Each path below is one point turned by a fixed rotation once a step. After each direction that follows a path, write how fast that rotation turns it, in degrees each step (0 if it stays still).
Each turn is a multiple of 5 degrees from 10 to 175, or 0.
Each row of a path follows its step; steps can be skipped.
Path 1:
step 0: [ -5   5   6 -14  -8 -15   4   5   1   8 -24   5   2 -15  10  -7  -4  -5
  10  -3  -5  11  24  -6 -22   3 -13   1 -16   9  20  17  14  -8  -4   7
  11 -14   8]
step 1: [ -6 -14  15  18  13   9  -4  -4   9  12 -12   7   8  20   3  -8   4  14
  -5   8 -17  -2 -14 -15   6  10  -2   2  -6  -4  16  17 -24  15 -10   6
  -6   2  -4]
step 2: [ -4   1  -2   0   2 -16 -15  24  -7  -8  -3  13  -2   4   9  -2 -21  -9
   2 -18   6   7  -6   6 -15   4 -13   2 -10  19  15  -2   8  14  11 -18
 -22   8 -10]
step 3: [-14  -5   3   2   7   3 -28 -24  16   0 -14 -10  -9   3 -18  -1  -6  16
   0  -7   0  14 -13   1  -5   3  -1  -6 -13   3   9  -2   3 -15 -17  -5
  11 -21   2]
step 4: [-13 -15 -10  17  19  -1  14  -3   1  -1  -3   5  -3   7  19 -16  -6   3
  24   3  -3 -21   5   7 -10 -21 -11 -12  -2  -3   7 -15  -7  13   5 -12
  -9  -5  -9]
step 5: [ -4 -17  -7  -9   5   7  -6  -6   1  10   1 -11   6 -11 -26 -10  -3 -14
 -16 -15 -13   1   6  -9   2  14  -4   2  -5  -8  12 -13  22   2  -6 -26
 -15   4   7]
step 6: [ -2  -2  -8 -13 -16   0   9  -7  -4  10 -10  -3  -9  -1   5  -9   0   6
   5  15   1  -7  -3  -6 -18 -30 -12   7 -35  -3  18   9   0  -8  10   6
   2 -12   8]
step 7: [ -1   1   3  11  14  -3   7  -5  -2   4 -17   8  35  -6  11 -12  11   3
   2  -6 -19  -2   0  -3   8  13  -7   0   6 -10  35   5   3   3 -11   5
  -7  11   8]
step 8: [ 15   1  -7   3  -9  13 -15  20  -6   2   3   9  -1  20  -1  13 -12  -1
 -18  -4 -15   7 -16  -7 -15  -5   5   3 -24  -3  18  -1  -9   2  15 -15
 -13   4  -7]
step 9: [ -3   2   0   0  13 -11  -1  -6   4 -15 -20   1  16   3  -8   4 -10   1
   0  -8  18  16  -9  14 -10  -5 -23 -11  -1  11  23   5  11 -20  -7   4
  12 -15   1]
step 10: [ -1  -6   5  23  29  12 -10 -14  19   0   5  10   0  14  13  -4  -1  11
  -5   5 -22 -11   7  -2  -4  -9   7   1   4  -7   8  -5 -12  -4  10 -22
  -1 -20  -2]
step 11: [  0 -15 -15 -11  -2  -3  14  13  15   0   7  -9  -1   8 -11  -4 -23 -24
  -8 -14   3   3  11  -8 -13  -5 -22  -9  11   3  18 -15  10   9  -1  -9
 -10  -1  -4]
Directions:
[ 2  2  2  2  2  1 -5 -5  5 -4  1 -6  0  4 -2 -2 -6 -2  4  0  4 -4 -2  6
 -4  0 -4 -2  6 -3 -6 -6 -1 -2  1 -7 -1 -4 -1]  55
[ 0 -7  4  2 -3 -3  1 -2 -2 -6 -9  0 -1  3 -1  1  3  4 -2  4  0  3  1  0
 -5 -5 -6  1 -1 -1 -4 -4 -1  0 -3  4  7  4  6]  125
[  8   4  -1   1  -4   5  -2   1  -7   0  -2   4   8  -1  -2  -1   4  -1
   0   0  -2  -3   1   2  -1   1  -6  -3  -2 -10  -1   1   1  -5   4   2
   1  -2  -2]  40
[ 4  0  5  0  2  4  2 -4 -7 -1 -4 -5 -2 -7  3 -4 -3  1 -2 -9 -3  0  0 -2
  1  4 -3 -1  6  8  3 -2  1 -4  0  1  3  2  0]  160
[ 1 -1 -1  4 -4  0  6 -3 -2 -4  2  2  0 -1  3 -2  2 -5  5 -1 11  5 -1  3
  0  0 -4 -1  2  0  7  1  2  9  4 -1  3  0  1]  155
[ 4 -9  1 -2 -4 -6  0  0 -2  5  4 -5  0  0 -1  2 -3 -4  6 -4 -1  2 -4  3
 -1 -1  2 -3 -3 -1  0  7 -3 -6 -4  1  6 -5  1]  125
Path 2:
step 0: [ 22  -3  12  -1 -18  -9  -1  19  -7  -2   8  -3 -10 -22  -4  10   4   8
   7   0  -4   0  -1  12 -16   2  -9   0   5   6  23   4   9   1  18   2
  12  -3 -13]
step 1: [ -4   4   6   2  16 -16   4   2  -7  14   2 -20  21  13 -11  15 -11   0
   1  -6  -9  -4  11  -4 -13  -2  -1   7   5  15  14  10   8  11 -23   1
  -6  -4   7]
step 2: [ 10  -1  11  10 -17  11  -1 -11  -9   8   2  11  -8  -7   2  20  -9 -18
   8  12   7   3  -2  18  -5 -20 -12   1  -5  16   8  15  -5   2   4  -7
  -9  -9 -10]
step 3: [ -2 -21  -4  19  -5 -26  12  14  -2   7   1  -9  18 -13   0   9  12   5
   4  -2  -8  11  -7   0 -13   7  -2  13 -18   3   3  13   5  -6   1   0
  -3  -5  12]
step 4: [ 16  10 -23  -2   7   5  -6  -1  -1   7  15   1   5  -3  -5  -9  -9  -7
   7  14   6 -11  -2  -7  -6  -9 -10   7  -1  15  14  10  -5  14  -6  -3
 -20 -30  -1]
step 5: [-12   2  -2  25   0 -17   4   4   3  -6 -11  -9   1   3   2  11   7 -22
  -6  -7   1  -7  -7   5 -14 -17 -13   5 -10   5   7   5 -14  -8  14  -8
  20  -8  -8]
step 6: [  5   4  -2  -7   2 -19   1  -6   6  -7  -3  -5  12 -11  11 -13   3  23
   4  21   8 -13  -7  14 -15  10   7   9 -10  13  11  16   3  15   0 -10
  -5  -4  -6]
step 7: [ -6   8   7  -3   2 -10  -1 -10   6   8   9 -25   3  -9  -3  -1  -5 -29
  -4   2  17  -4   3   4   5  -7 -21   3   0 -12  21   4   0  -7  -7  -2
   7 -14  10]
step 9: [  2   0   4   4   7  -9  10  -7  10 -10  11 -18  10  -6 -18  -4   8   1
  -7   7   6   2 -15  -4  16 -19  -6  18  -3   6  10  24   8   1 -13  -3
 -12  16   5]
step 10: [ -4   4   5  11  -8  -9   9 -11   3  -7  -6   8 -10 -11 -16  -4  -5  -9
  -7  12   5  13  19  -3  -6   7 -17  10  -1 -12   0   4 -10   4  -4  -7
 -11 -28 -20]
step 11: [ 13 -23  -3   0  -5 -19   8   8  -3 -22  10 -20   0 -19  -8   6  -3   2
  -5   2 -10 -24   5  -9  -7 -17   1  10   1  -1   2   3  -4   2  13   4
   3  10  -7]
step 12: [  2  16  13   6  14 -16   5 -15   1  -4   8   0  -5   1 -16   2   1  10
 -12  10  10   7   3  -5 -17  -8   1   2  23  12   2   4  -9  14 -16 -10
  -4 -14  14]
Directions:
[ 1 -3 -7  6  0  1  2  5  4  3  0  3 -3 -1 -3 -3  2 -2  6  2  4  9  3 -2
  8 -2 -2  1 -5  3  1 -1 -2  0  0  0 -5  5  4]  65
[-2 -1 -1 -1  2  0  0 -3  0 -1 -1  3 10  1  1 -2 -6  4  5  6 -3 -1  7 -1
  0  5  2 -2 -3  4 -3 -4 -6  3 -1  1 -4 -1 -7]  160
Path 3:
step 0: [ -5 -17  -3   8  14 -14  -3   3  -5 -11  -3  -4  -1 -10  -9 -16  11   6
  26 -10   9  19   6  -3   2 -28 -23   8   0   8  -3  -3  -5  -8  -2   2
   7  -8  -2]
step 1: [ -9 -15   7 -22   9  11  -1  -8   3  -1   2 -13   0   9   9 -17  -4 -16
  -9  13  -3  25  -1  -8   5  -3   2  -2  -1 -31  -5  14  -6  15   2 -12
   3  -6   3]
step 2: [ 15   5  -3  11  -8 -18  16 -11  25 -13   1  -2   0  -4   3  -1  -5  -9
   0   9   0  19  12  -2  -4  12 -21 -13  21  11 -10  14   0   4  -2   0
  -9   9   4]
step 3: [-10  10   8  11  -3  18 -19  -4  11   9   7  -6  21 -14  -6  19  -3   1
   0  15   3  12   9  16  -1 -10   0  -9 -10 -12  -4   7   9  -4  12   4
  12  16 -14]
step 4: [  4   3   9  -1  -2  -1  -2   1 -12  -1  10   2   2 -12  12   1  -1   8
 -10  -9  37  -2  10   0  21   0 -20   5  -1   9 -16 -16  -6  15  11  -6
 -17  -2  -3]
step 5: [ -8 -13   4 -17  -8 -20   0  17 -14  -2  -9   3  17  -9   3 -18   0   8
   3   6  -9  -7  24  -5   8   1  -7   0 -11 -10  -2  14  26   0   1  15
   8   1  -2]
step 6: [ -9   8  -1  -2 -16  -9   0  -8  -6  13  10   9  -2   0 -13   3  17 -27
 -13  -2 -11 -10  -4   2  24  13  -8 -18   6 -15 -13   9 -14   3  -8  -3
  -8  -7   7]
step 7: [ -4   4 -23  13 -27  -7   6  -4   2  21  -3   4  12   9  11   1  -3  10
   2  18   3   2  -4  13   1   9   3   9   5  20  -5   9   9 -13  10  -4
  17  -5   5]
step 8: [ -2  -1   1  -4  -2   2  -8 -22 -16   2  13  -6  -7 -33  -2  12   0  -7
  13  -3  -6  -9  -2  13   2 -17   1   6  -2   4   1 -10  -2  -9  18  10
   0 -27   0]
step 9: [ 10 -18  11   1 -20   5  -3  -5  -5  -8 -20   0   4   3   6 -19  10   1
  -5  -9  12  19  -3 -17  14  11   2  11 -12   0  12  -9  -3  -8   6  -8
   6 -23  -1]
step 10: [-15   1  12   2  -2 -10  -3   1  -3   5  -4   2  -5 -16  17 -16   6 -14
  19  16 -18   2  -2 -24 -12   2  -1  -5  21   0   6  17  -5   3  -5   4
  -9  -6 -14]
step 12: [  1  10  -7   9   1   5  -7   6  12   7   4  -9   3 -18  -4 -16 -36   3
   2  -1   6   5 -11   5   6   2  -1   0  17  11  -2  -9  11   5  18 -11
  -5  -3 -23]
Directions:
[ -5   3   2   2   1  -3  -5   0   0   4   0  -2  -3  -2   1   1  -6   9
   2   6  -5  -1   0  -1  -1  -4   6  -2   0 -11  -3   0   1  -1  -2   0
  -4  -5  -2]  155
[-4  2  1 -5  2  7  6  1 -7  3  0 -3 -1 -5  3  3 -2 -7  1  2 -6 -2 -1  4
  0 -2 -1  1 -1 -4  4  3 -3  3  3  0  2  4 -7]  155
[-1 -4  1 -4  3  5 -3  0  1 -1 -3  0  6  6  5  2  0  3 -2  2  0  3  2  2
  2  5  8  3 -6 -1  0  7  5 -6  1 -1  6  1  0]  175
[  3  -3   0   1   0 -10  -1   0  -1  -1   1  -4  -2  -5   6  -2  -3  -3
   5   1   4  -6   4   5  -9   4   2   3  -1   1  -1   4  -1  -2  -3   3
   1   4   1]  135
[ 6  7  3 -3  4 -1 -6  3 -1  6  2 -1 -1  2  1 -1 -3 -1 -3  3  0 -2  5 -2
  4  3 -7 -2  0  0  2 -5  6 -4 -1  0 -2  7 -1]  40
Path 4:
step 0: [  3  16   0   5  -8   2  -6  14   6 -10 -18  17  10   4  13 -14 -32  -3
 -16 -24  -1 -12  -3   3  17  -1 -12 -13   5  -4  13   7  10  -4  -6 -15
   1 -13  -9]
step 1: [-18   4   0   5  10   7   3   6   4   4  -6  25   0  -1  12   9   8 -17
  25 -17  -6  19   6 -19   0  -4  12  -7  17 -12   9   8  -5  -1 -20  19
   7  11   6]
step 2: [  0  -7  10   8  -9  -5  -9  22  14 -12 -15 -16 -15 -14  17   7  -2  15
  -4  -5  11 -22 -30   1   1   5  24  -2  -2 -14   5   1  -2  -2  -9   7
  -2   9   9]
step 3: [-14  -4   2 -42  -8  -7 -21 -22  -6 -10   3  -3 -11  -4   7   4  13   4
  14 -18   7  -8  13   2 -19  -4   5   6   2   5  -7  -5  -1   9  -8  18
  -2   4  -2]
step 5: [ 14   4  -7  -3  13 -15 -13 -19   4  -4  19  -8   7  25  12  -1 -12  -6
  -5  -6   1  17  17  -2   7   8 -10   7 -17   4   6  -5   2  16 -29   4
  -3  -5  14]
step 6: [ 20  -5 -25  -1 -14  19   9  14  -2  12  -7   4  -6 -15  -3 -18  -2 -18
  -4 -10  -6   6  -2   1  23  -5  -6 -10 -15 -21   2  -2  12  13  -9 -15
   5   7   3]
step 7: [ 16  -3  24   0  -5   0   9   2  -9  -8  -8   5  13  -7   7  14  -4  -4
   3  -6  -2  10  20   0  -1 -18  21   9  13 -10  22  11  12   6 -16  -1
  -6 -23  21]
step 8: [ -5  -1  -1  -5  -4   1  12   8 -28  -5 -26   8 -14   4   6 -25   8   5
 -10 -10  -1 -20 -17  -9   0  15   4 -11  24  -7  18 -10 -12   8  -3   8
  -3   0   7]
step 9: [-30   1   6   3 -16  -7   0  -8   1 -10  21  -2   5  -6   2   7   3   8
   1 -32   1   4   4  -9  -5   5  22   4  -2   2  -5  -5 -24 -12   3  -1
   3  -6  27]
step 10: [-13   1  15 -16 -20   5 -10  12  -2  11   5  -2 -11  12  -2 -10 -19  12
 -10  11 -15 -12 -14   9   3   8   1   7 -15  13  -5   3 -12  13 -19  12
  10  24   1]
step 11: [-11  12  -5 -10  10  -1 -13 -14   1   2  23   3   6  -8  14   0 -19  -5
   5 -25  15 -13   8   5  22 -15 -11   3  -8  14   6  13  23   1   5  -1
   9   4   8]
step 12: [  3  10 -16  -3  10  16   1   4   8 -11 -24   1   0  -3 -14  14 -30  -6
   5  -1 -14  17  -1  -8   9   0   2 -21  -4   3  15   3   2  17 -19  12
  10   7 -13]
Directions:
[ 0 -3  5  2 -4  3  2  2 -2  1  0  4  2  4  2  0 -2  4  2 -2 -5 -1  1  0
  4  5  1 -2  5  6 -2 -1  1  4  7 -5  9  0  8]  35
[ 0  2  1 -1 -3  1 -3 -4 -7 -5 -7 -1  2  7  3  6 -2 -3  4  3  0  2  4  2
 -6  0 -2  0 -4  1 -2 -1 -3 -4 -7 -1  5 -1  0]  160
[ 4  1 -1 -1  4  7 -8 -5 -2  0  0 -1  1  0 -5  4  0  0  5  1  1  3 -7  0
  5  0 -1  1 -2  0 -4 -6  2  7  1 -1 -6 -6  2]  45
[ 1 -5 -9 -2  7 -3  0  3 -2  0  2 -3 -5  7  2 -1 -3  0 -1 -4  3 -4 -4  5
 -1 -2  3  0  2  2  1 -6  3 -4 -1 -1  5 -7  1]  125
[ 4 -5  3  5  0  2  1  1  2  4 -3  8  0 -5 -1  2 -2 -1  2 -4  3 -3 -1 -3
 -5  4 -5  6  4 -4  5 -5 -3 -1 -4 -1  2 -5 -2]  55
Path 5:
step 0: [ 10  -2  13  -6  -7  -7  -7  21 -10  25  -2  -6  -4  15  -8  13 -17   9
  21   2  11  -1   3   1 -15  -1   6  -8  -9 -11 -20  -2 -11 -11   0   9
   0  -3  -3]
step 1: [ -3  -5  21  12  -3 -14  -9  25   2  12   1   5   7   9   4   3   2  -9
  14   9  -1  -8   5  21 -14  14  13   6   9  -6   5 -13  -8  -9 -14  11
  -8  -8  -6]
step 2: [  3 -14 -11   5  -4   7 -11  19   7  18 -10  -6  13   6  16   1  14 -21
  13   3  -1  -5  -6   1   1  -6  -1  21   1   3  -2 -26  -6   7   1   5
  -3 -18  -4]
step 3: [ 19  -4 -11  19  10  -4   5  20  -8  -6 -15  -5   2  12   9   5  16  14
  21   7  -3   1  -6   3  -1 -12 -15  -4  -4   7 -12 -22  -8  11   6   8
  -5  -3   4]
step 4: [ 34   3   7  19  -7   3   5  13  -8 -15   8  -2   4  -2  12   3   6   5
  17  15  20   1  22  -4  -4  -6   2   1  12  -9  -3  -7   2   7  -4  11
  -2   3   4]
step 5: [ 22  -2   2  -5 -32  -1   5  -1 -16  11  -3 -16   4   5   4  14   3  -2
  24   4  13   6  -1  -7 -10  -8  11  13   6  -4  10  -6   1 -12  -1   7
  -3  12  -9]
step 6: [ 12   6   5   6  -4 -22  -5   2 -27  18 -17   6  -5   9   9   1  15  -4
  13   6  -5   3   0   7  -3   1  15   5  13  -2  -3  -5   1 -15   8 -18
 -21   2 -10]
step 8: [  3  16   5   2  -6  -7   2  15 -11  18  14 -13  -5  15   8   6   5   5
   6   7  -1 -11  -9   1   2  -7  -4  -2 -16  -7  14 -19   3  13  15  24
 -14  -4  10]
step 9: [  6   7  10  19   1  -2 -12  10 -21  -1   2   0  -8  -2  27   5  -3   0
  10 -11   8 -25   6 -12   8  -4   1   7  -3  -2  14 -11 -10   9 -14  11
 -20   2  -2]
step 10: [ 14  -5 -10  21  -9  -8  -3  11  -8  -1   0  -3  -2  -3   0  32  -4  -9
   2 -10  -1  -9   4 -26  -4 -24   9   8   0   1   3 -11   1  -8  -6   1
  -4 -10 -11]
step 11: [ 26   2   3  14   0 -31  -8  -9   0   5   1  -4  -3  21  -8  14  -4   5
   6  -7   1  -7   0   2  -7 -19   9   8   2 -19 -15  -8  -9  -5  10  -1
  -3  -7   2]
step 12: [  4   9  11   3 -11  -9 -16   0  15  23  -5   3   5  -3  14  12  -1  12
  17   8   7 -13  18   4 -18  -5   2  -3  12 -15 -12   3 -12  -7  -2   9
 -15 -12   5]
Directions:
[-1  4  3 -3  4  2  4  0 -1  0  2  1  0 -4 10 -1 -1  6  4  4  3 -1 -2 -2
 -2 -4 -8 -5 -1 -5 -1  3  2  5  5  3  5 -4  0]  80
[-7  2  7 -2 -4 -3 -9  6  1  4 -2  2  3  0 -4 -3  5 -2 -2 -2  1  4 -3  2
  1  2 -6  0  0  0 -3  0  6  1  2  5 -4 -2 -4]  60
[ 0  2 -2  5  2 -2  0  8  3 -2  3  3 -2 -5  1  4  3  2 -2  0  3 -1  4  0
 -6  5  1 -5  6  6  3  3  6 -2 -5 -4  1 -4  2]  125
[-4 -3  1 -5  4 -4 -3  6  1 -4  3  1  0  3 -2  3 -5  2 -1 -3  0 -8 -1 -3
 -3  1  1  2 -5 -4  0 -5 -4  5 -5 -2  2 -7 -6]  40
[ 6 -2 -1  0 -3 -6 -2 -4  3 -4 -2  6 -1 -2 -3  4 -4  3  6 -3  5  7 -2 -5
 -1 -2  1  2  1 -6  0  5  5  3 -1 -2 -3  4 -5]  60
[  4  -2   0  -2   2  -4  -3  -4   3   4   6 -11  -3   3   2   2   6  -5
  -1  -3   5   5  -6   0  -2   2  -2  -2  -3   1   2   1  -1   3  -2  -3
   3  -1   0]  125
